One turn moves every row onto another: examples first, then more rows asked
k556: 1 -2 6 1 -11 10 13 -3 8 -13 -23 -11 -10 1 4 -7 -1 21 -15 17 -13 -10 10
 23 -2 14
k816: 4 -10 10 2 3 -4 14 -3 4 -13 1 1 -17 13 4 2 -9 9 18 11 -14 -15 -5 4 3 2
k547: -6 3 15 7 -15 9 17 2 10 -4 -17 -12 -8 -4 8 -5 -2 23 -10 15 -15 -7 8 24 6
 6
k919: -7 -21 11 3 4 5 16 -5 4 -4 -13 4 8 9 -20 7 8 21 -13 17 -14 8 -9 17 8 5
k351: 0 9 13 2 -1 13 16 -8 -9 -14 -3 0 6 0 1 -19 1 10 4 15 -5 -3 -4 34 15 -1
k11: -2 -19 10 -4 10 7 15 -5 8 -5 -12 2 5 7 -24 7 6 17 -9 15 -11 11 -6 8 9 11
k539: 0 -12 18 1 8 6 19 4 17 2 -5 -2 13 5 -23 9 6 16 -5 13 -7 8 -9 10 16 3
k533: 11 -2 6 -3 3 9 10 -20 8 -16 -22 1 -12 -3 0 3 -4 16 6 17 -8 -2 0 10 15 22
k517: 1 4 15 10 -2 13 16 -1 23 -1 -10 -4 -4 0 3 11 -2 8 11 16 6 -13 0 19 12 6
k82: 0 2 11 0 -2 17 12 -11 -15 -14 -9 0 3 1 0 -19 3 11 1 15 -7 -7 -6 31 12 3
k117: -15 -3 13 -3 7 8 12 -4 -4 -5 -4 -27 4 12 -11 -18 2 16 -7 17 -9 -12 7 15
 9 -2
k362: 17 -1 16 3 -1 14 9 -9 14 -5 -20 -6 -2 -3 2 7 -2 15 8 15 -1 -17 -8 7 22
 14
k45: -3 4 13 -8 10 3 13 -6 0 -12 -5 -28 8 10 -13 -23 0 19 -6 16 -11 -8 6 12
 16 1
k677: 5 -10 16 3 6 0 21 1 16 -6 -9 -1 18 8 -22 5 6 21 -11 16 -9 8 -10 17 16 3
k110: -7 -8 18 8 -1 -9 20 1 13 -9 8 -8 -3 11 9 -3 -12 15 11 6 -16 -14 -5 10 11
 -1
k841: 13 -8 17 1 1 -10 16 0 17 -18 2 -12 6 14 4 -6 -12 16 8 6 -13 -21 -10 5 15
 5
k792: -9 -15 14 1 8 6 19 -1 12 0 -6 2 5 5 -21 9 5 15 -6 14 -10 14 -4 12 10 5
k270: -11 -18 8 3 1 -7 15 -7 3 -16 1 -3 -12 16 7 -3 -11 13 6 9 -19 -13 -1 10 0
 7
k627: 9 -18 6 -4 3 -7 11 -9 7 -25 -5 -7 -4 18 2 -7 -10 15 2 8 -16 -20 -6 4 4
 13
k210: 8 3 10 -1 -1 18 11 -8 -11 -17 -9 -2 9 4 -3 -19 4 9 0 15 -1 -14 -8 30 12
 3
k34: -8 -1 9 -7 10 5 12 -6 -1 -13 -6 -26 5 14 -14 -21 1 15 -9 18 -8 -10 8 15
 7 2
k166: -10 2 17 -3 6 6 13 -4 -3 -4 -4 -28 7 8 -10 -20 0 19 -5 15 -12 -10 4 12
 17 -3
k167: 5 -18 10 0 6 4 15 -3 10 -10 -14 1 15 11 -24 5 8 20 -15 17 -8 3 -10 16 9
 7
k191: 8 9 13 1 0 14 16 -5 -4 -16 -4 -3 11 3 -2 -19 2 9 3 15 0 -10 -6 33 14 0
k294: 9 9 18 4 -13 6 18 4 18 -8 -17 -16 1 -6 6 -8 -3 24 -9 14 -13 -9 5 21 14 8
k48: 13 -10 8 -1 5 -5 13 -5 5 -18 -2 0 -13 14 1 0 -9 9 16 11 -12 -17 -6 3 3 5
k160: 7 -5 15 4 3 -6 17 0 8 -11 3 -1 -13 11 5 1 -10 10 20 10 -14 -14 -6 4 9 -1
k151: 16 -5 13 1 4 -6 15 -1 10 -16 1 -3 -10 12 2 -1 -10 10 18 10 -12 -17 -8 2
 9 2
k303: 15 4 10 -2 -9 7 14 -1 16 -18 -22 -15 -1 -1 1 -10 -2 22 -14 16 -11 -12 6
 20 7 15
k277: -7 -12 17 6 3 1 21 -1 10 0 -8 2 11 5 -18 6 5 23 -9 16 -14 13 -9 18 16 0
k744: 7 -16 14 -3 9 7 15 -1 13 -4 -11 -2 13 7 -25 7 6 17 -9 13 -7 5 -10 6 14 9
k845: -5 3 6 4 3 8 17 -12 16 -12 -12 3 -15 1 2 8 -4 9 9 19 -2 2 9 21 5 13

k556 -> k303
k919 -> k167
Now these:
k110 -> k270
k34 -> k45
k517 -> k845
k48 -> k151
k539 -> k792
k351 -> k82

